Rotation paths and how fast each direction turns (deg/step)
Each turn is a multiple of 5 degrees from 10 to 175, or 0.
Each row of a path follows its step; steps can be skipped.
Path 1:
step 0: [-430,  210,   46, -312, -140,  -28, -344, -173, -266,   -8, -144, -273,
 -118, -475, -148,   76, -148, -444, -247, -103,  431,  468,   99,  131,
 -467,  144,  187, -290,   18,   32, -316,  -61,  406,  152, -180,   65,
 -387,  -26,  133, -176,   12,   90,  338,  -35, -397,  242,  -62,  -56,
  270,  -43,  139,  145,   23,  267, -345,  118,  -70]
step 1: [ 201,   79, -105,   -5,  217, -158,  -19,   54,  335,  193, -319, -215,
  408,  255, -242,  -96,  205,  202, -269,  -25,  151, -375, -126,  -32,
 -315, -300,  257,  -68,   98,  -93, -436,  -44,  418,  -30,  414,   51,
  534,   52,  300, -273,  -12,  -79, -429,  415,  -92,   81,  -18,  258,
  163,  295, -399,  -41, -257,  -84,   10,  264,  -38]
step 2: [  13, -131, -432,   89,  102,   96, -228,   70,  334,   29,   69, -196,
 -182,   77, -218,   41,   -2, -110, -184, -491, -348,  145,  376,  414,
  324,  190, -208, -610, -204,  268,  284,   68,   27, -201,  122, -163,
  200,   74,    9,  194, -493,  -42,  186,  -88,  132,  246, -259,  -42,
  134, -186,  -30,  -64,  219, -149, -474,  174, -429]
step 3: [-243, -106, -264, -114, -113, -350,   62, -155,  -36,   13,  189,  212,
  257, -245,  379,  189,  -96, -359, -391,  227,  145, -275,   81, -261,
  -33,  107, -172,  -16,   29, -238,  179,  495,  393,  162,  145,  396,
  197, -128,  -77,   60,  207, -102, -298,   25, -269, -521,    9,  -93,
  285, -259,  227,  112,  111, -207, -475,  374,  256]
step 4: [ 179, -101,  191,   39, -638,  136, -530,  207, -216,  277,  502, -177,
  431,  145, -457,  -17,   68, -109, -156,  221,   89,  232,   75,  -51,
 -318,  294,  212,  -47,  113,  226, -285,  110,   -6,   94,   -2, -155,
  -84,  201,  334,   83,    6,  282,  269,  -85,  -84,  213,   76,  255,
  198,  242, -426,   -4,  307, -289, -130,  194,  102]
step 5: [ 271, -123, -168,  -96, -156,  389,  489,  149,  -15,   68, -384, -263,
  107,  242,  -73,  128,  260, -204, -180, -121,  108, -393, -354,  257,
 -148,   48, -260, -523, -387,   -4,  -18, -222,  190,  211, -283,  323,
  428,  232,  -18, -333,    8,  118,   32,  386, -230, -239,  122, -185,
 -186,  177,  103, -294,  164,  -26, -129,   76, -328]
step 6: [-140, -438,  517,  197,  104, -176, -239, -450,   53,  106,  231, -142,
  169,   15, -119,  227,  -74,  352, -226, -111,  -53, -221,  500,  285,
  233,  175, -268, -375, -304,    3,   80,   98,  168,   29,  168, -161,
  -29,   20, -449,  276,  216, -121,  -37,  413,  214, -161, -176,  504,
  214, -180, -125,  132,  276,  255, -175,  -73,    1]
step 7: [ 129,  295, -255,  206,    5, -100, -176, -262, -497, -185,  171,   32,
  185,  374,  119,  307, -181, -279, -473,  183,   10,  -67, -274,  176,
 -142,  292,  152, -231,  539, -369,  215,  182,  120,   74,   -9,  -75,
 -172, -419,   11, -129,  251,  445,   60, -119,  -96, -222, -307, -417,
  -23, -150, -298,  -41,   43,  -60,  -81,  123, -351]
step 8: [ 265, -261,  -60, -523, -307, -382,  252,   -7, -443,  -79,  -19,  342,
  293,  -77, -480,  -67,  113,  -43,   -5,  305, -194,  478, -217,  231,
 -346, -227,  -47, -163, -150,  184, -337,  -45, -122,   38,  -94,    7,
  495,  290,  161,  128,    9,  226,  -24,  276,   51,  -38, -102,  389,
  372, -326, -110,  127,  -39,  140,   -8,  -54,  -77]
step 9: [  51, -183, -404,  436, -221,  332, -309,  269,  254,  112, -304, -145,
 -138, -236,  -73,  462,  104,  285, -360, -309,   93,  175, -157,  388,
  139, -284,  -56, -528,  349,  -73, -328,  -50,  169,  147, -233,   23,
  -14,  -93, -233,  196,  343,   75, -194,  261,  -74,  -56,  274,   95,
 -193,  188,  293,  297,  175,  -83,   68,  -12, -212]
step 10: [ 241,  -41,   96,  -26,  239,    5, -297, -149,  -59,  284,  505,  193,
  199,   83,  242, -389,   19,  111, -414,   65, -115, -135,  172, -282,
   16, -194,  160, -365, -208,   71,  -20,   26,  440,  -15,  335,  -73,
  135,  247, -388,   78,  140, -235,  218,  179, -239, -214, -224, -414,
  373, -378,   95,   -7, -237,  124,  241, -229, -502]
step 11: [ 252,   47,  195, -215, -429,   34,  -75,  130,   33, -528,  255,  464,
 -151, -234,  191,   52,    4,  144, -510,  149,  -63, -204, -202,  506,
    9,  -14,  297, -358,  145, -334,  106,  195,  104,  -56,  106,  148,
   55, -178,  371,  363, -370,  322,  -34, -102,  209,  252, -138, -170,
   71,  126, -292,    9,  325,  241,  -84,  168,  277]
[ -34,   90,   59,   19, -113,  -73, -103,  -49,    6,   48,   25,   90,
  -14,    9,  -30,    7,  -34,  -21,  -24,   42,   38,  -29,  -13,  -33,
 -109,  107,  -17,  -33,   42,  -87,   45,    8,  -31,  -54,  -23,   41,
   75,  -40,   25,  -74,   31,  -95,   54,  -52,  -11,   52,   34, -141,
   54,  -57,  -69,   90,  -30,   69,  -34, -136,  105] -> 100
[  -4,   70,   54,  -10,   43,  155,  -25,   -1,    2,   89,   34,  -22,
 -101,   76,  -20,   69,   87,   11,    3,  -70,  -19,   78,   16,   71,
   63,  -26,  -39,  -14,  100,  -84,  -32,  -29,  -16,  135,  -31,   84,
  -82,    2,   18,   14,  -34,  106,    0, -122,   48,   58,  -24,  -49,
   46,    6,   -8,   56,   12,  -40, -146,  -39,  -10] -> 155
[  16,  -29,   48,   98,  -17,   53,  132,   79,    4,    4,  -46,  -33,
   50,  -90,  -98,  -41,    2,  -34,   49,  -23,  142,   83,  -92,  -89,
 -129,  -19,  -40,  -71,  -21,   28,  -60,    6,  -38,   44,   33,  -71,
  -70,   41,   18,   20,   42,   70,   -1,   22,  -91,   25,  120,  -17,
   41,   23,   11,  133,  -27,  -58,  -17,  -45,    5] -> 85
[  51,   35,   11,  -68,  -38,   13,   17,   35,   22,  -61,    2,   76,
  -51,   67,  -99,  -56,    1,   14,   67,   35,  -11,  -63,  -57,   19,
  -55,   11,   51,  -26,  -27,    8,  -64,  -16, -110,   14,  105,  -26,
   90,  -69,  -86,    6, -212,   77,   27,   42,  -22,   -1,   -6,  -70,
  -58,  -90,   16,  -98,   64,  -97,  -49,  -59,  -61] -> 120
[  -1,  -59,  186,    9,  -92,   85,  112,   49,  -57,   -9,   62,  -57,
  105,   93,   20,  -37, -124,  -52,   16,   21,   -7, -114,   72,   34,
   15,  104,  -38,    7,  -35,  -34,   60,  -16,  -73,   78,  -90,   40,
  -38,   27,  -41,   20,    2,  -33,   24,  -12,   11,  -52,   42,  -10,
  -62,   97,  -16,  -79,   24,  -18,  -24,   15,   63] -> 45
[  94,   45,   -2,  -29,  -36,   64,   -6,   86,  -45,  -72,   -1,   39,
  130,  -41,  123,  -35,  -41,   26,  -75,   63,  -53,   70,  -58,   18,
   96, -112,  -70,    5,  -17,  -38,  -44,  -50,    7,   77,   43,  -65,
  -52,  -91,  -86,  -10,  -18,  -42,   13,  -11,   69,  118,   44,  -16,
  -52,  -54,   25,   31,  -38,  110,   59, -108,   28] -> 20
Path 2:
step 0: [-187,  -32,  124, -106,  117,  288,    5,  110,  241,  220,   36,  305,
  123,  -62, -176,  264,  349,  -36,  253,  -77, -544,  347,  463,  183,
  -72,   11,  253, -375,  201,    6, -222, -125,    5,  445,    5,    3,
   68, -167, -222,   11, -482,  148,  -23, -100,   56, -302, -211,  127,
    6,  -62,  374,   61,  327,  124,  549,   11, -163]
step 1: [-547, -296,   65,  -41, -208, -435,  341, -311,  365,  -39,   86, -123,
   16, -400,  166, -493,  166,  202,  -29,  -99, -226,  199,  -28, -285,
  185,  190,   16,   16, -331, -180, -143, -203, -139,  -14,  -96,   14,
   99, -136,  238,  172,  154, -251,  -64,  230, -269,  488,   -8, -216,
  -15, -147,  -91,  170,   46,  379,  -11, -336, -208]
step 2: [  -5,   58, -374,  -16,   13,  365, -109, -526, -193,  101,  203,  181,
   24,  438,  213,  -23,  -38,  -46,  528, -135, -257,  435, -175,  -52,
  197,  -84,  390,  145,  165,  170,  -89,  351,  299,  176,  125,  285,
  185, -303, -544,   79,    7,   25, -139,   26,  155,   95,  -56,  133,
 -101, -106,  184,  144,   21,  183, -324,  150, -281]
step 3: [-675,  -82,  544,  242,  118,   15, -109, -290, -354,  -53, -258,  -23,
  -35, -300,  267,  104,  103,  -26, -180,  154,  -20,  182,  219, -130,
  -48, -212,  -88,  -46, -107,  410, -302,   69, -186, -260,  -81, -189,
   -7,  -95,  -15, -161,   66,   40, -180,  257, -141, -317,   48, -233,
  -40, -149,  370,  -21,  318, -139,  283, -380, -413]
step 4: [ -99, -182, -422,  120,  -79, -440, -241, -531,  192, -231, -203,  207,
  274,    6,  272, -145, -143,  129,  281,  -23,  111, -156,   26,  -72,
 -171,   40,  120,    7,  226,  213,  101,  208,  123, -209, -117,   81,
  150,  193,   94,  344,   79,  464,  494,  350,  188,  601,  -77,  -88,
 -316,   71,  203,   34,  -85,  126, -205,   39,   91]
step 5: [  89,  110,  -40,    7, -138,   79, -373, -123,   49,  227,  223,  516,
 -195, -227,  511,  116,  157,    8,  379,  -73, -238,    4,  385,  472,
 -470, -195,  378,   66,   81,  -22, -231,   55, -157, -141,  -88,  -60,
 -271,   15, -230, -149,  -23,  123, -346, -272,   82, -490, -290,  180,
 -144,  -58,  -63,   15,  117, -190,  178, -223, -179]
step 6: [-209, -539,  182, -284,  -79, -179,  -65,   30,   -9,  -53, -135, -184,
  224,   96,  -61, -137,  511, -130,   77, -386, -142,   35,  187,  -31,
 -176,  312,  -37, -491, -226,  -65, -273,  -76, -331, -288, -140, -363,
  197, -125,   95,  155,  201,   24,  266,  356,  198,  369,   -4, -211,
 -248,  -61, -126,   82, -254,   -6,  452, -295,  -32]
step 7: [ 102, -177, -247, -104, -204,  375,  131, -511,  271,  339,    0,  242,
  201,  -76,  458, -103,  171,   52,  324, -343, -131,    3,   -4,  -85,
   40, -297,  183,  258,   -6, -350,  361,  242,  261,  175,  202,   79,
  -42, -220,  -29,  195,  599,  139,  -18,  124,   80,  -62,   78,  129,
  110,  154, -412,  130,   37, -151, -415, -130,   25]
step 8: [-318,  142,  313,  177,  292,  123, -377, -281, -322,  -58,  173, -301,
   27,  214,  -30,  238,  108, -350,  350, -205, -135,  -66,   58,   70,
  190, -170,    5,  -65, -321,  260, -370,   42, -327, -291,  -54, -195,
 -125,  -45, -383, -192,  403, -133,  -45,   86, -188, -303, -101, -104,
  295, -133,  -61, -344, -492, -244,  122,  -61, -187]
step 9: [-129, -140,  115,   87,    2,  195, -265,  -39,  177, -206,   19, -293,
  266,  -28,  272, -181,  195,   60, -284,   41,   26,  -16,   34, -113,
 -160, -534,  -80, -220,   72,   23,  188,  364,  246, -111, -201,  -46,
  280,  276,  198,  331,  395,  159,  740,  236,  114,  168,  315, -131,
  -42,  295,  236,   89,  256, -366,  -27,   41,  224]
step 10: [ 304,  629,  -90,  477,  -95, -186, -401, -326,  113,  107,  -62,  359,
 -111,  -59,  152,    9,  -62,  116,  337,   24, -203, -322,  213,  113,
 -125, -213,  252,  -40,  -35, -191,  -25,   50, -391,  -17,  230,  -63,
 -337,  -10,   78,  115,  245,  104,  271, -147, -219, -480, -173,  -21,
  182,  107, -106,  -86, -240,  378,  -38,   23,  361]
step 11: [ -89,  -81,  -28, -134,  220,  101, -385,  396,   47, -131,  379, -265,
  -78,  124,  -97,  107,  734,    6,  -66,  -10, -160, -212,  214,  219,
 -438,  -61,   36,  -83, -100, -133, -279,   11, -298,   25, -276, -209,
  522,  -52,  153,  406, -188, -326,  193,   23, -115,  116, -279,   94,
  158,   15,   42,  191, -232, -306,  210,  103, -183]
[  30,   44,  -40,   35,   27,   -8,    4,  -31,   25,   32,  -61,   20,
  -65,   -1,  -73,  -31,   24,  -83,  -18,  108,  -39,  -35,  121,   46,
  -45,   -3,  105,   21,    7,   10,   72,  112,   37,   23,   83,  -35,
   38,   -7, -138, -100,  118,  -56, -145,  -39,   65,  -44,  -93,   48,
   23,   -5,   53,  -34,  -75,   57,   43,   90,   -8] -> 135
[  43,   49,   71, -115,   -7,  -17,   41,   36,  -74,   43,   47,  -11,
  -47,    3,    9,  -25,   29,   53,   13,   19,   -4,   93,   67,  -25,
  -39,    7,  -51,   68,   -7,   -8, -119,  -26,   41, -103,   33,   65,
   42,   19,  -74,  -72,   -9,   19,   68,  200,   32,  -45,  -66,  -28,
   51,   64,  -34,    2,   74,  -43,   97,  159,   28] -> 125
[ -18,  -25,  -89,   63,   65,   -9,  -57,  134,  -14,    0,  115,   95,
   33,  -63,   50,    5,  -76,  103,  -49,   38,   11,   11,   -9,  -27,
   36,  130,   35,  -31,   10,  -11,  -18,   44,   22,   26,   88,  -95,
   28,   35,   29,  -26,   94,   60,   86,   40,  -53,  -65,  -85,   35,
  -50, -171,   47,    2,  -12,  -72,   34,   -2,   56] -> 65
[ -66,   -3,   62, -128,   47,  -55,   36,  105,   51,   20,  -32,  -27,
   -7,   -6,   33,   63,  -46,  -14,   98,   40,  -25,    0,   24,  -66,
  -44,   16,   59,   -2,  -98,   37,   36,  -14,  -46,  -28,   87,   68,
   85,    5,  -20,   20,  -34,  -78,   76, -102,  -46,  -67,   35,    1,
   91,   -3,  136,  118,  -11,   30, -131,   11,  110] -> 25
[ -15,   18,   73,   85,   45,  -78,  -25,  -57,   50,  -55,   23,   35,
   45,  -51,  -61,  -24,  -12,   23,   33,  -89,  -13,  100,  -13,   -4,
  -84,    1,  -21,   -8,  -43,   39,  -15,  104,  -17,    0,   38,  -99,
   -8,   69,   98, -190,  -73,  -52,  -78,   21,   -9, -106,   23,  -33,
   64,   -1, -146,   33,   60,   53,  -72,  -37,   52] -> 155
[  39,  -16,    4,    0,   36,    3,   51,  -62,   32,  118,   22,  -44,
   -8,  -43,   40,   11,   23,   25, -135,   15,  -33,  -39,   11,   14,
  -32,  -95,  -33,  120,   20,  -27,  -43,  -35,   -1,   11,   -2,    5,
   56,   92,   45,  -15,   68, -135,  -18,  -93,   16,   15, -133,  -84,
  -69,  -29,   10,   91,  132, -139,  -67,  -68,  -31] -> 175
[  14,   -1, -131,  -10,   35,  -33,  -98,   14, -106,    6,  -16, -103,
   24,  -37,  -44,   34,    5, -106,   70,    8,  -55,    9,  -43, -112,
 -135,  -55,   20,  -12,   26,   27,  -89,  -23,   50,   -8,   20,    7,
  -78, -100,  -45,    6,  -56,  -69,   -1,  -81,  -78,   -9,  -11,  120,
   19,  -86,  -66,  -49,  102,  -83,   67,   -7,   13] -> 130
